Families of rows that turns and mirrors carry onto each other, the same ones carrying the whole set onto itself: the rest of each named row's family, in list order
6 families of 6 rows
non: [-4.28  0.14 -1.90  1.79  1.50  1.65  1.07 -0.21  0.17 -2.65 -0.40 -3.30
 -1.06]
Dovim: [-4.82  0.49  1.76  0.44  1.71  0.38  0.86 -0.11 -1.68 -1.74 -0.68 -1.40
  0.30]
Rofog: [-3.83 -2.49 -1.81  3.37  2.75  2.06  0.45  0.39  0.78 -0.51  0.61 -2.14
  0.02]
namor: [-0.80 -1.91  1.58 -2.90  1.53 -0.36  2.55  2.51 -0.06  0.17  2.67 -1.41
  0.44]
pir: [-4.49 -0.58 -0.26  2.20 -0.77  2.01  0.15 -0.60 -0.86 -2.45  0.37 -1.89
 -1.46]
ratif: [ 0.96 -5.11 -0.37 -0.30  0.43 -1.81  1.60  1.83  0.53 -2.78  1.39 -2.29
 -0.64]
nul: [-0.31 -3.54 -0.82  1.81 -0.23 -2.17  3.27  2.71  1.67 -1.74  0.69 -0.37
 -0.01]
Sazam: [-3.43 -0.77 -0.53 -0.47  2.17  1.56 -1.38 -0.84 -0.45 -0.77 -1.49 -1.35
 -0.66]
div: [-3.96 -2.27  1.68  0.73  1.29  2.42  0.05  0.19 -2.74 -3.71  0.44 -2.99
 -0.13]
geni: [-0.06 -3.36  0.26 -0.73 -0.42  1.12  0.21  3.28 -0.40 -4.34  3.27 -0.09
  0.36]
debop: [-5.03 -4.31 -0.04 -1.26  1.03  1.13 -0.05  1.20 -0.87 -3.40 -0.27 -3.85
  0.57]
vekon: [-5.74 -1.94 -1.75  2.24 -0.24  2.08  1.39  2.48  0.45 -1.44  0.71 -2.51
 -0.30]
rofo: [-5.42 -3.45 -1.08  2.71  2.77  2.30  1.45  0.86  0.30 -2.53  1.86 -1.39
 -1.44]
zudu: [-2.19 -2.21 -0.62  0.40 -1.32  0.58  3.80  2.89  1.77 -0.60  2.25  0.61
  0.31]
buzal: [-1.29 -4.97 -0.70 -0.74  0.06 -1.64  2.06  1.70  1.41 -3.87  2.49 -0.67
 -2.37]
paku: [-0.56 -3.20  1.13 -1.37  2.96 -1.70  2.39  3.18 -0.13 -2.26  3.31 -1.43
 -1.68]
tiri: [-4.61 -0.04 -0.04  0.25  3.33  0.73  1.31  0.05 -0.68 -2.87 -1.43 -3.20
  0.59]
Kibu: [-4.81 -0.11  0.14 -1.16  2.41  0.03  0.43  1.73 -0.52  0.25  0.41 -3.53
 -0.28]
rak: [ 0.66 -1.64 -1.70 -0.54 -0.47  0.01  2.75  1.88  2.21 -3.08  2.21  0.34
 -0.11]
lag: [-5.48 -4.08  0.43 -0.57  3.78  0.44  0.66 -0.44 -0.11 -3.35  0.18 -1.62
 -0.49]
papad: [-2.31 -2.58 -0.01  0.80  1.18 -2.14  3.92  3.40  1.54 -2.16  2.10  0.97
 -1.19]
mep: [-0.75 -1.15  1.52 -2.06  1.12 -1.07  0.88  3.37 -0.18 -2.75  1.88  0.92
  1.53]
kelir: [-4.20 -3.10  0.41  0.76  2.38  2.70 -0.16  0.46 -1.21 -2.83 -1.97 -0.69
  1.30]
Lirod: [-1.16 -5.49  0.08 -2.29 -1.15  0.83  1.88  1.50  0.59 -2.98  2.18 -1.37
  0.22]
zin: [-3.98 -1.85 -0.76  1.30  2.46  2.51  0.94  0.40 -1.20 -4.32 -0.23 -4.10
 -0.04]
Pagu: [ 1.35 -3.15 -0.19 -1.14 -1.07 -0.60  0.58  2.45 -0.40 -2.72  0.77 -1.17
 -1.79]
busi: [ 0.42 -1.13  0.22 -1.69  1.68 -0.83  3.46  2.60  1.13 -2.69  1.55  0.33
  1.30]
moma: [ 1.32 -3.15 -0.31 -1.40  1.14  0.80  2.45  2.53  0.55 -4.02  2.78 -0.96
  0.55]
mir: [ 0.96 -1.94  1.23  0.00  1.08 -0.14  2.22  4.57 -1.42 -1.69  1.20 -0.64
 -0.27]
potem: [-0.42 -2.33  0.14  0.24 -1.12 -1.36  2.45  3.36  0.43 -2.56 -0.79  1.14
 -0.04]
segum: [-3.43 -1.84 -0.61  0.47  4.21  0.16 -0.52 -0.79  0.42  0.00 -0.37 -2.64
  0.31]
Todo: [-4.95 -0.97 -0.54  0.38  3.84  0.20  0.48 -0.36  0.59 -0.46  1.36 -1.74
 -2.20]
sigo: [-0.79 -0.64 -0.80 -0.30 -1.33 -0.51  0.58  2.76  1.32 -2.34  2.52  1.38
 -0.27]
sikiz: [-3.90 -4.77 -0.66  1.32  3.28  1.39 -0.14 -0.31  0.06 -2.61 -0.68 -2.49
  1.39]
gunu: [-3.21 -1.48 -0.79  2.28  2.06  3.98 -0.41  1.07 -1.05 -1.00  0.22 -1.50
 -0.66]
Kezor: [ 0.74 -2.68  0.79  0.26  2.30 -2.25  2.79  3.30  0.10 -0.73  1.63 -1.76
  0.06]

Same family as papad: rofo, buzal, paku, lag, Todo
Same family as vekon: namor, debop, zudu, Kibu, Lirod
Same family as div: Dovim, pir, geni, mep, sigo

Families of rows that turns and mirrors carry onto each other, the same ones carrying the whole set onto itself: the rest of each named row's family, in list order
4 families of 8 rows
feni: [-1.15  0.28 -0.84  2.46 -1.14  0.89  0.40  1.44]
nizu: [-0.22  1.07  1.91 -2.31 -1.63  0.95  1.54  0.47]
Niso: [ 0.66  0.18  1.44 -3.96 -0.56  0.06  0.46 -0.66]
zige: [-0.73 -0.99 -3.00  0.66  2.35 -0.80 -0.43 -1.20]
gevep: [-1.20  1.34  0.97  0.33 -1.64  1.46  1.97  1.30]
kalo: [ 1.16 -0.56 -3.38 -0.34  2.65 -0.81 -0.31 -0.64]
kor: [-0.88 -0.65 -2.33  2.63  0.41 -0.02 -0.47  0.45]
Dilu: [ 1.13 -0.37  1.54 -3.27 -1.33 -0.03 -0.51 -0.24]
Favi: [-1.16 -1.31 -3.41  1.67  1.07  0.83  0.63 -0.61]
Muv: [-0.06 -1.50 -2.79  0.95  1.42 -0.95 -1.38 -0.73]
gak: [ 0.29 -1.27 -2.13 -1.85  2.19 -1.31 -0.89 -1.83]
fikem: [ 0.27  0.53  2.01 -1.73 -2.34  0.90  0.49  0.96]
bulif: [-1.58 -0.32 -2.07  2.04 -0.41  1.84  1.69  0.50]
rero: [ 1.00 -1.42 -0.30 -4.09  0.07  0.38  0.15 -1.65]
Gike: [ 0.67 -2.04 -2.23 -2.76  1.31 -0.17 -0.45 -2.13]
peli: [-1.76  0.87 -0.87  2.18 -0.45  1.04  1.58  1.09]
zuru: [ 0.88  1.79  0.95 -1.38 -1.32  1.35  2.03  1.54]
vopot: [ 1.43 -1.38 -0.10 -3.33  0.23 -0.98 -1.48 -1.16]
bano: [ 2.15  0.16 -0.29 -4.00  0.89 -0.31  0.26 -0.64]
biri: [-1.24  0.35 -0.28  0.67 -1.80  2.42  2.26  0.97]
Togun: [ 0.91 -1.87 -1.89 -1.47  1.36 -1.33 -1.82 -1.41]
kerif: [-1.61 -0.11 -2.50  2.40  1.20  0.10  0.57  0.04]
vala: [ 1.77  1.10  1.03 -3.41 -0.67  0.67  1.23  0.57]
Narod: [ 0.88 -0.86 -0.30 -3.70  1.14 -1.01 -0.47 -1.70]
Zoz: [ 0.52 -0.50  1.06 -3.75 -1.45  1.39  1.20 -0.56]
zivim: [-0.37  1.16 -2.22  2.17  0.48  1.01  1.56  1.44]
Pigap: [-0.35  0.29  1.08 -1.74 -2.22  2.23  2.03  0.48]
kadoz: [-0.66  0.75  1.02  0.72 -2.27  1.26  0.88  1.66]
kimu: [ 0.13  0.24 -3.41  1.68  1.88 -0.06  0.53  0.38]
pavof: [-0.04  1.85 -0.38  0.95 -0.87  1.50  2.20  1.94]
lokuv: [ 1.95 -0.46 -2.11 -2.76  2.17 -1.04 -0.34 -1.05]
Valo: [-0.29 -2.09 -3.47 -0.35  1.80 -0.02 -0.29 -1.63]

Same family as Niso: nizu, zige, gevep, gak, peli, kerif, Narod
Same family as kor: feni, Dilu, Muv, fikem, vopot, Togun, kadoz
Same family as bano: kalo, zuru, vala, zivim, kimu, pavof, lokuv
Same family as rero: Favi, bulif, Gike, biri, Zoz, Pigap, Valo

